Each path below is one point turned by a fixed rotation once a step. After each direction that follows a path, write how fast that rotation turns it, in degrees per step (0 if it stays still).
Each turn is a multiple of 5 degrees from 10 to 175, or 0.
Each row of a path follows its step; steps can be skipped.

step 0: 20.7, 10.1, -3.2, 0.0, 2.5, -9.9, -8.3, 13.3, -10.9, 2.1, 12.2, 8.5, -0.6, 23.4, -3.4, -14.5, -7.3, 12.6, -17.2, -11.1, 13.2, -22.5, 26.6, -0.8, -9.8, -36.7, 3.2, 14.8, 1.2
step 1: -12.2, -20.4, 22.6, -24.4, 11.8, -6.5, 1.3, -5.2, 15.1, -33.1, 1.3, -21.3, -0.5, 3.2, 19.1, 4.7, 5.4, -13.9, -4.1, -11.3, -4.6, 2.1, -23.5, -20.3, 13.0, -5.4, 3.5, 4.6, 3.1
step 2: -27.7, -8.9, -21.5, 16.5, 9.8, 0.2, -6.2, -7.6, 1.6, 6.6, 19.3, 15.5, 9.3, -7.9, -19.3, -7.1, -6.7, 14.0, 10.6, 9.4, -12.7, -5.9, 9.3, 7.3, 17.9, 18.4, 24.1, 4.4, 26.0
step 3: 15.3, 7.4, 4.5, 17.7, -1.9, 6.7, 4.6, -24.4, 6.2, 9.8, -12.5, -21.9, 12.9, -3.8, -4.8, -5.0, 30.7, -10.0, -12.5, 11.0, 5.8, -3.3, 21.7, 11.0, 7.4, -26.0, -13.9, 15.6, -15.6
step 4: -4.1, -8.3, -4.8, -18.2, -10.3, -10.8, 4.5, 16.4, -7.5, 25.0, 17.3, -20.2, -11.3, 14.1, 15.8, 2.5, -14.4, 10.7, 9.9, -25.1, 14.4, -1.9, -13.7, -7.6, 14.0, -24.9, -7.8, -4.5, 18.2
step 5: -24.6, 6.3, 33.9, 3.0, 7.3, -7.0, -4.5, -10.2, 13.7, -13.1, -2.4, 29.3, 24.6, -6.4, -7.4, 8.2, -13.9, -2.1, 10.4, 10.1, 2.3, 5.9, -0.1, -29.7, 0.1, -7.7, 12.8, 13.1, 1.2
step 6: 24.4, 3.3, -15.8, 13.1, 28.4, 11.7, -0.6, -5.5, -2.7, -10.8, 23.2, -8.2, 3.2, 3.7, -12.0, 1.5, -0.8, 4.2, -24.6, -12.4, -10.9, -32.3, 16.3, 6.3, 16.8, 1.9, 12.6, 2.7, -1.5
step 7: -18.9, -17.7, 4.4, -0.2, -0.3, -19.9, -2.6, -20.2, -0.5, -3.2, -18.0, -31.1, -13.0, 6.4, 22.3, -24.8, 21.1, 0.8, 7.8, -1.0, 21.3, 4.0, -9.5, 10.9, 9.7, -3.4, 8.6, 13.2, -1.2
step 8: -20.4, -19.6, -0.5, 5.1, -10.9, 2.7, 0.6, 17.6, -2.9, 23.1, 18.6, 6.8, 11.6, -11.3, -18.6, 9.8, 1.3, -15.4, 7.1, 16.8, -0.2, -5.2, 9.2, -14.6, 2.1, -17.8, -5.5, -9.2, 37.9
step 9: 4.1, 35.1, 14.0, -2.4, 13.5, 10.7, 10.9, -8.7, 32.1, 8.0, 13.0, -0.8, 12.3, 6.3, -4.5, 3.5, -2.2, 0.9, 0.5, -12.8, -3.5, 3.9, 9.8, 4.4, 3.9, -10.9, -8.1, 36.9, -18.9
step 10: 1.8, -14.3, 4.5, 3.8, 4.8, -27.7, -7.5, -5.3, -18.7, 10.3, -2.6, -10.8, 6.3, 13.3, 13.8, 8.2, -5.3, 22.0, -10.1, -20.6, -1.7, -23.1, -9.6, -14.2, 31.9, 2.5, 5.4, -20.8, -12.0
Directions:
-1.2, -4.8, 2.4, -4.8, -7.5, -0.6, 4.9, -7.9, 2.9, 7.2, -3.0, 11.5, 9.6, 6.1, -1.5, -11.3, 1.9, 3.9, 1.9, 5.7, 2.4, -9.9, -1.5, -3.2, -3.8, 3.5, 5.4, -8.5, 2.0 : 130
4.7, -5.9, -0.7, 7.0, 0.5, 0.5, -5.4, -16.2, -6.2, 1.4, -6.3, -2.1, -0.5, -2.4, -5.4, 2.8, -3.0, -2.6, 2.0, -4.7, 4.0, 1.7, 2.8, 15.0, 7.2, 4.7, 4.8, -6.5, -0.9 : 90
11.4, -7.1, -6.3, -1.8, 0.6, 7.3, 4.6, -0.2, 6.3, 8.2, 8.6, -1.4, -5.5, -3.8, 0.5, 8.2, -3.6, -1.0, -9.7, 5.6, 2.3, -0.2, -10.4, -3.2, 3.3, 0.6, 7.5, -3.3, 5.0 : 160
1.1, 1.8, 3.9, 9.9, -5.4, 6.2, -1.5, 8.3, 3.6, -5.5, 2.1, -1.6, 12.0, -3.2, 4.3, -5.5, 0.1, 5.0, -3.2, -5.1, -7.6, 1.4, -4.7, 0.7, 10.6, 9.7, 8.6, 0.0, -5.1 : 90
-4.2, 4.6, 4.4, -2.4, 0.6, -0.4, 0.6, -11.0, -3.6, -2.6, 4.6, -4.5, 10.4, -3.9, 7.8, 6.4, 8.5, -10.2, -2.3, 6.1, 0.3, 4.4, -8.8, -1.0, -6.7, -3.1, 2.9, -2.5, -10.1 : 175
2.2, 0.5, -8.1, -4.3, 4.4, -11.9, 9.6, -0.2, 0.9, 3.3, -8.9, -11.4, 8.0, 5.0, 4.2, -0.7, -6.2, -4.7, 1.9, -5.7, -1.4, 6.5, -0.6, -5.3, -0.7, 8.6, 3.8, 0.5, 5.6 : 125

step 0: 34.9, -7.5, -0.5, 21.0, -10.9, 19.9, 8.7, 23.0, 19.7, -4.8, 14.7, -16.3, 10.5, -13.6, 19.6, 0.0, 8.7, 3.3, 15.8, 1.6, 32.1, -12.5, 11.7, -16.7, 21.5, 6.9, 4.0, -7.4, 6.6
step 1: 11.9, -14.7, -22.5, 2.1, -9.8, -7.4, -1.4, -14.7, 3.3, -19.8, 3.7, 32.6, -37.7, -11.5, -11.4, -7.2, -9.1, 19.5, -19.4, -10.7, -7.7, -16.2, -12.6, -25.8, 18.4, 0.1, 11.2, -2.0, -4.9
step 2: 0.9, 17.3, 13.2, -23.6, -8.6, -13.8, 28.0, 10.6, 5.1, -16.2, 7.9, -3.5, -18.8, -9.5, -3.7, -5.1, -18.9, 6.9, -15.5, -6.0, -6.0, 30.3, 25.6, 17.1, -10.7, 29.6, -12.6, 12.8, -13.8
step 3: -13.5, 7.6, -6.6, -7.7, 30.6, 20.1, -1.5, 18.5, 37.6, 7.6, -3.8, 5.8, 3.2, -2.0, -2.1, -23.2, -10.4, -23.8, 1.4, 4.6, -12.4, -19.4, -5.4, 6.1, -18.3, -12.1, -27.9, -5.4, -19.9
step 4: 8.6, -15.7, 0.9, -1.6, 6.3, 10.8, -38.9, -3.4, -28.6, -5.9, -39.0, -11.1, -1.2, -11.0, -11.0, -7.3, 3.3, 0.4, -2.1, -3.9, 10.3, 23.2, -3.5, -2.7, -28.4, -11.0, -14.0, -17.9, 4.9
step 5: -4.9, -1.9, -2.6, -7.2, 5.8, 11.2, 18.9, -2.1, -7.6, -17.2, -2.0, 0.6, 7.4, 8.6, 17.9, 15.9, 45.3, -13.1, 1.6, -18.4, 11.3, -2.0, -5.3, 29.2, -13.5, 3.7, 37.2, -16.8, -1.1
step 6: 24.0, -19.1, 10.6, 42.3, 22.3, 2.5, 11.7, 18.2, -2.4, -8.7, 2.6, -9.1, -4.1, -16.0, 15.0, 5.4, -7.1, 10.5, 23.5, 16.4, 4.1, -22.3, 15.0, -11.2, 11.5, 2.3, 21.3, 6.8, -3.6
step 7: 25.7, 3.3, -4.1, -1.7, -32.8, -10.2, 3.4, -5.8, -1.3, -11.9, 2.5, 13.3, -20.0, -20.6, -16.7, -14.3, -13.4, 10.8, -11.2, -9.1, 0.4, -15.7, -12.2, 11.1, 41.0, -6.3, -1.9, -27.7, -1.0
step 8: -7.8, -4.6, 0.3, -24.9, 2.0, -8.7, 24.6, -6.4, -6.9, -22.9, 20.9, 17.4, -6.4, -6.1, 19.3, -29.9, -12.2, -4.5, -10.6, -17.6, 4.3, 17.6, 16.8, -3.6, -2.1, 4.7, -18.4, 35.5, -11.1
step 9: -14.7, 5.5, -9.1, 13.6, 2.8, 14.7, -8.9, 21.3, 30.2, 32.2, -16.8, 11.4, -17.0, -13.2, 5.6, -16.4, -14.1, -16.6, -20.1, 15.5, -12.9, 6.2, 6.5, 24.0, -23.9, 1.6, -8.0, 6.0, -10.4
step 10: 18.0, 7.3, 10.1, -0.4, 5.2, 3.4, -13.7, -10.5, 8.8, -0.2, -28.8, 4.8, 22.9, -14.4, -20.5, -6.4, 23.6, 8.3, 11.0, -21.1, 14.2, 8.3, 0.6, -9.0, -37.0, -12.1, -26.3, -18.0, 5.8
Directions:
4.5, 6.2, -1.6, 4.1, -3.4, 8.5, -2.7, 2.1, 3.9, -3.9, 0.1, -4.9, 6.1, -10.4, -7.8, 1.0, -9.4, -1.5, 9.6, -3.2, 2.7, -5.7, -11.8, -2.2, 0.9, -5.4, -7.8, 0.2, 7.6 : 110
-0.8, -7.7, -5.6, 6.7, -0.3, 3.9, -7.8, 3.0, 3.6, 8.3, -5.8, -3.5, -10.8, 8.5, 6.2, -1.0, -9.0, 0.5, 7.9, -6.7, -0.7, -6.1, -0.6, -3.5, 0.3, -3.4, 2.6, 6.7, -9.0 : 130
-9.2, 4.3, -4.3, -6.5, 2.9, 1.6, -1.1, 10.1, 6.3, -8.4, 0.1, -6.6, -4.8, 3.0, -4.3, 6.2, -1.0, 5.1, -1.1, 1.6, 1.9, 3.8, -1.4, -15.0, -3.6, 4.9, 1.7, -10.3, -4.6 : 35
-4.7, 0.5, 0.2, 9.0, -2.9, -1.4, -4.6, -3.9, -6.5, 1.1, -0.7, 2.0, -4.8, -0.2, -17.8, 0.2, 3.9, 11.0, -2.1, -12.1, -1.1, 4.7, 4.4, 3.3, 2.4, -5.9, -2.4, -5.3, -2.9 : 125
-2.3, -6.5, -14.9, -0.8, -6.2, -1.0, -4.8, 7.0, 0.4, 1.3, 5.7, 7.2, 4.2, -0.2, 0.9, 0.0, 4.1, 6.1, 7.2, 7.5, 9.5, 4.1, 2.1, 6.5, -10.8, -5.6, -0.3, -0.1, 3.3 : 70
5.0, -3.4, -5.8, 1.0, 3.3, 0.9, 2.6, -2.9, 0.5, -0.1, -8.4, -4.2, 1.8, 4.6, -8.9, 1.3, 9.9, -9.6, 8.6, 5.3, -9.3, 9.9, -6.8, 2.0, -4.3, 3.2, -6.4, 1.7, -8.3 : 55

step 0: -2.8, 12.3, -2.4, -10.7, 11.9, 0.5, -2.1, 2.2, -17.0, 12.6, -5.7, 5.4, -0.2, 2.7, 10.7, 8.6, -2.0, 2.5, -13.4, 1.5, -35.6, -22.8, -2.9, 41.6, -39.4, 6.2, -9.5, -0.8, -2.4
step 1: -25.7, 8.1, 8.2, 4.2, -15.7, 10.4, 15.1, 12.5, -12.3, 5.8, 9.2, -23.0, -12.4, -12.0, -8.5, 7.4, 9.1, 5.5, 6.1, -6.3, -52.2, 2.8, 4.7, 1.5, 17.6, -9.5, 9.2, 8.8, 17.4
step 2: 9.5, 2.1, 16.9, 0.5, -22.3, 3.6, -6.4, -37.5, -0.6, -0.1, 1.7, -21.3, 7.3, -21.9, 1.7, -3.6, 11.2, -4.3, 16.2, -8.8, 5.6, -10.1, -11.6, -17.3, -12.2, -5.7, 37.2, 16.8, 16.5
step 3: 7.3, -13.6, -2.6, -3.7, 6.8, 1.4, -19.6, -25.3, -5.4, -3.2, -14.6, -19.8, 13.5, -11.7, -8.9, 18.8, -10.1, -14.6, -18.3, -2.2, 10.8, 3.6, 10.7, -2.0, -9.2, 38.8, -19.0, -8.4, 29.8
step 4: -14.2, -7.4, -0.7, 20.5, 6.1, -7.9, 7.3, -3.9, -22.7, 24.1, -20.4, -7.3, -10.4, -10.1, 18.6, -2.8, -3.0, 14.2, -20.0, 31.3, -14.8, 13.5, -3.3, -7.7, -24.0, 9.3, -27.1, 8.2, -12.9
step 5: -19.9, 23.7, 7.2, -11.3, 0.8, -28.8, 24.4, -1.4, 1.5, 11.0, 9.9, -7.0, -12.8, -26.3, 5.4, 28.5, -4.5, 9.0, -11.9, -11.0, -6.5, 18.0, -2.3, 21.9, -9.4, -17.6, 16.6, 9.0, -8.7
step 6: 13.6, 33.1, 11.8, 11.9, -13.7, -6.5, -26.4, 3.0, -9.0, -1.8, 5.4, -26.4, 32.0, -2.9, 1.1, 7.9, 2.3, 9.0, 13.8, -11.8, -15.9, -15.6, 14.1, 24.1, -8.4, -11.3, 8.2, 5.8, 12.8
step 7: -9.4, -17.7, -16.0, -12.2, -14.1, 15.6, 2.6, -12.6, -21.8, -9.7, 3.0, -4.1, 21.7, -20.8, -3.1, -13.2, 17.4, -7.5, -12.1, -1.0, -32.5, -26.8, -0.2, -2.1, -15.8, 16.5, 3.2, -11.5, 23.6
step 8: -17.8, -12.3, 2.5, 13.8, -5.1, 4.7, 16.3, -25.9, -4.8, -0.3, -15.1, -21.0, -31.7, -4.9, -0.7, 13.3, -9.5, -18.2, 8.7, 0.1, -15.8, -6.4, -17.5, -13.7, -3.2, 15.4, -12.9, 32.8, 15.3
step 9: -1.9, 2.8, 24.5, -10.1, -6.1, -11.1, -13.7, -17.1, -0.1, 32.0, -21.5, -16.4, -15.5, -12.9, 15.3, 18.2, -16.7, 16.4, -14.6, 11.9, 15.4, 16.1, 7.9, -8.8, -1.8, -0.7, 23.1, -4.5, 18.2
step 10: 12.8, 21.6, 10.8, 10.6, 23.4, 2.9, -5.5, -8.6, -1.9, 9.5, 0.6, -15.3, 20.2, -29.9, -2.2, 13.5, 24.4, 12.4, -11.3, -3.4, -1.0, 19.9, 16.8, 14.1, -28.1, 15.7, -13.0, -10.2, -12.0
Directions:
3.4, -5.2, 1.5, 4.0, -1.4, -4.7, -3.6, 2.8, -4.1, 5.6, 11.0, -0.7, 5.0, -0.5, -7.3, -10.6, 4.5, -5.0, -2.4, -11.1, -3.2, -2.5, -11.6, -0.4, 5.2, -1.7, 0.7, 5.0, 10.8 : 70
-2.7, -1.0, -2.8, -7.6, -12.9, 5.1, -1.0, -13.3, 1.9, -6.7, 4.1, -5.8, -2.6, 9.6, -10.1, -5.4, 2.5, 0.1, 6.6, 5.4, -7.2, -3.7, 2.2, 1.2, 3.0, 3.2, 3.8, 0.3, 0.6 : 65
-1.2, -0.9, 1.4, 10.0, -8.4, -1.0, -7.9, 9.4, -5.9, 0.6, -4.5, -6.5, 5.3, 7.0, 2.5, 1.5, -9.5, 3.5, 2.9, 7.2, -4.4, 4.3, 5.4, -6.1, 11.5, -3.9, -4.0, 1.5, 4.4 : 145
0.0, 4.1, 7.4, -10.7, -4.3, -3.6, -6.4, 2.9, 9.5, 12.5, 0.7, 0.8, -5.9, -5.0, 4.5, 3.6, 3.6, -3.6, 1.0, 4.1, -8.5, -1.7, -6.0, -1.1, 10.1, 1.2, -5.0, 2.1, -7.9 : 90
7.7, 5.3, 6.6, 12.3, 0.4, 3.5, -3.7, -4.5, -1.6, 2.5, -4.0, -0.5, -0.9, 6.8, 4.9, -6.8, 4.1, -0.7, 9.6, 2.3, 0.3, -4.3, -5.6, 1.3, -10.1, -1.0, -3.8, 11.0, -9.1 : 170
-1.3, 4.1, 9.0, -0.1, 1.7, 3.1, 8.7, 0.0, -0.9, 9.6, -5.8, 3.7, -9.1, 5.2, -7.7, -0.3, 3.4, 12.9, -1.6, -2.2, 0.2, 5.7, 3.8, 6.5, 4.7, -7.5, 5.9, 6.1, 6.2 : 90
7.0, 5.7, 5.3, -6.4, 2.7, -7.5, -2.4, 3.8, 8.6, 0.1, -2.4, -7.5, 5.4, 13.2, -0.6, 6.1, 1.5, -3.9, -4.7, 6.4, 6.4, -5.5, -2.6, 0.1, -6.6, -1.4, 4.9, -1.4, 10.9 : 110
-2.6, -2.5, -3.1, -5.4, 3.2, 0.9, 1.8, -9.5, 6.0, 2.8, -6.3, -5.7, 7.7, 8.3, 9.8, -2.3, 0.1, 1.7, -1.7, -14.3, -7.3, 6.0, 0.6, -5.0, -0.9, -9.5, -6.1, -1.8, -0.8 : 0

step 0: -31.8, 16.1, -3.1, -3.4, -4.1, 11.5, 11.4, 6.8, 20.8, -1.8, 5.8, -0.9, -18.5, -7.0, -1.4, 22.4, -16.5, -6.9, -1.3, -4.3, 21.1, -11.0, 4.0, 22.6, 11.5, 5.3, -11.3, 16.4, 6.3
step 1: -4.6, 3.7, -6.9, -2.3, 9.5, 30.4, -6.8, 8.8, -13.9, -6.0, 21.0, 18.6, 19.7, -10.4, 18.2, -25.7, -12.7, 0.0, -17.0, 2.0, 8.5, -6.7, 19.1, 9.5, 0.7, -5.6, -7.2, 3.3, 11.0
step 2: -21.9, 8.9, 3.4, -0.6, 8.6, 16.4, -0.5, 14.1, 16.8, 4.8, 13.0, -4.7, -5.9, -18.1, -10.2, 33.2, -17.2, 0.4, 10.0, -1.0, 9.9, -4.1, 14.8, 7.7, -16.0, 14.7, -14.9, 14.9, 8.2
step 3: -6.0, 14.1, 1.4, 0.1, 0.0, 29.2, -19.7, 16.6, 4.8, -10.5, 0.2, 29.8, -1.1, -10.8, 10.0, -17.5, -10.0, 1.4, -26.3, 5.3, 2.6, 2.1, 17.7, 19.5, 2.6, 0.1, 9.5, -8.7, 3.4
step 4: -15.6, 14.5, -2.8, 0.2, -11.1, 8.1, -6.5, 4.1, 15.5, -0.1, 12.2, 4.2, 1.2, -16.8, -5.3, 23.2, -6.6, 2.8, 11.8, -6.1, 22.9, -13.5, 19.2, 6.8, 0.8, -6.5, -40.2, 5.9, 2.9
step 5: -13.1, -6.5, 2.4, -3.0, 17.6, 32.5, -11.6, 11.2, 1.9, -9.7, 20.3, 22.9, -9.2, 9.1, 0.7, -11.7, -3.4, -4.8, -26.3, -3.0, 0.5, -9.8, 14.9, 18.8, 13.1, 7.6, 2.7, 9.3, 6.0
step 6: 3.9, 9.4, 5.7, 8.0, -8.2, 14.0, -12.3, 22.6, 10.1, 6.7, 17.2, 6.7, 17.7, -14.0, -9.4, 13.8, -7.0, 2.2, 7.4, 8.6, 12.4, 2.8, 26.0, -3.0, -21.4, 4.6, -31.5, 10.5, 5.3
step 7: -12.0, 5.3, 4.9, -6.3, 2.1, 28.5, -20.3, 11.0, 10.8, -14.7, 4.8, 25.4, -26.7, 0.4, -4.2, 14.5, -1.9, -2.3, -19.4, -17.8, -10.7, 1.9, 15.6, 16.6, 6.3, 7.4, 8.0, -2.8, -3.2
step 8: 6.4, 14.1, -1.1, 7.3, -28.9, 7.4, -7.8, 20.0, 13.5, -2.8, 14.9, 11.0, 12.0, -1.5, -2.8, -3.9, 1.5, -5.8, -7.8, 11.1, 22.5, -2.5, 19.6, 6.0, 5.9, -10.5, -35.9, 8.5, 2.8
step 9: -13.0, -11.0, 1.6, -4.8, 8.1, 27.2, -7.5, 2.7, -6.1, -11.5, 26.7, 19.0, -14.8, 8.8, -3.6, 19.3, -1.6, -4.5, -4.5, -30.9, -10.3, -7.2, 18.9, 4.9, 5.1, 3.4, -8.3, 14.5, -2.7
step 10: 13.3, 7.1, 6.1, 6.1, -18.1, 15.6, -3.5, 35.6, 14.4, -4.7, 18.7, 1.7, 8.2, 2.2, -8.9, -3.4, -2.9, -11.8, -19.6, 22.0, 5.3, 11.2, 16.3, 3.4, -8.9, 9.2, -12.1, 13.6, 10.4
Directions:
5.8, 8.2, 6.4, -2.1, -0.6, -4.7, -1.3, -1.5, 8.6, -9.6, 5.3, -12.6, 10.6, -7.3, 0.1, 1.9, 6.1, -8.4, -2.9, 5.9, 4.5, -1.8, -2.5, -0.8, 1.2, 7.6, -4.8, -0.1, -1.4 : 175
-0.1, -8.4, 7.8, -5.4, -5.6, 2.1, -8.5, 0.7, 3.6, -1.1, 3.1, -5.4, 0.9, -9.1, -3.7, -1.8, -5.4, 5.2, -4.4, -3.6, 2.2, 0.4, -2.2, 7.3, -2.5, -13.1, 3.8, 13.5, -3.3 : 0
-7.2, 3.1, 4.9, 8.4, 2.8, -2.2, -3.0, -1.5, 4.4, -8.0, 4.1, 6.9, -1.4, 3.4, 10.1, -2.7, 8.7, -4.0, 8.6, -7.4, -0.5, -6.0, -2.2, 2.8, -7.5, 0.7, 11.0, 5.8, -5.4 : 170
-7.9, -4.1, 1.0, 3.0, -3.5, -4.8, 1.2, -6.5, -1.4, 6.1, 9.0, 0.1, 2.5, -5.7, 3.2, 13.8, 0.0, 7.1, 3.8, 3.6, -1.2, 5.3, 6.6, -0.2, 9.9, 5.9, 3.4, 0.5, -11.7 : 160
-0.6, -1.3, 4.1, 7.8, -1.6, -2.8, 0.3, 7.9, 4.8, 4.6, -1.1, -4.0, 0.9, 10.7, 4.4, -10.4, -3.9, -1.2, -11.4, 7.5, 2.7, 2.8, 4.1, 9.4, 8.3, 4.0, 9.6, -1.2, -1.9 : 155
4.1, -3.8, 5.2, 2.0, 8.8, 4.6, -1.7, 8.1, -1.6, 4.6, 2.2, -2.4, 4.4, -2.6, -3.9, 3.3, -3.5, 1.1, 1.4, 4.9, -8.4, 7.6, 1.9, -4.6, -15.9, 10.7, 8.4, 3.0, 2.3 : 90
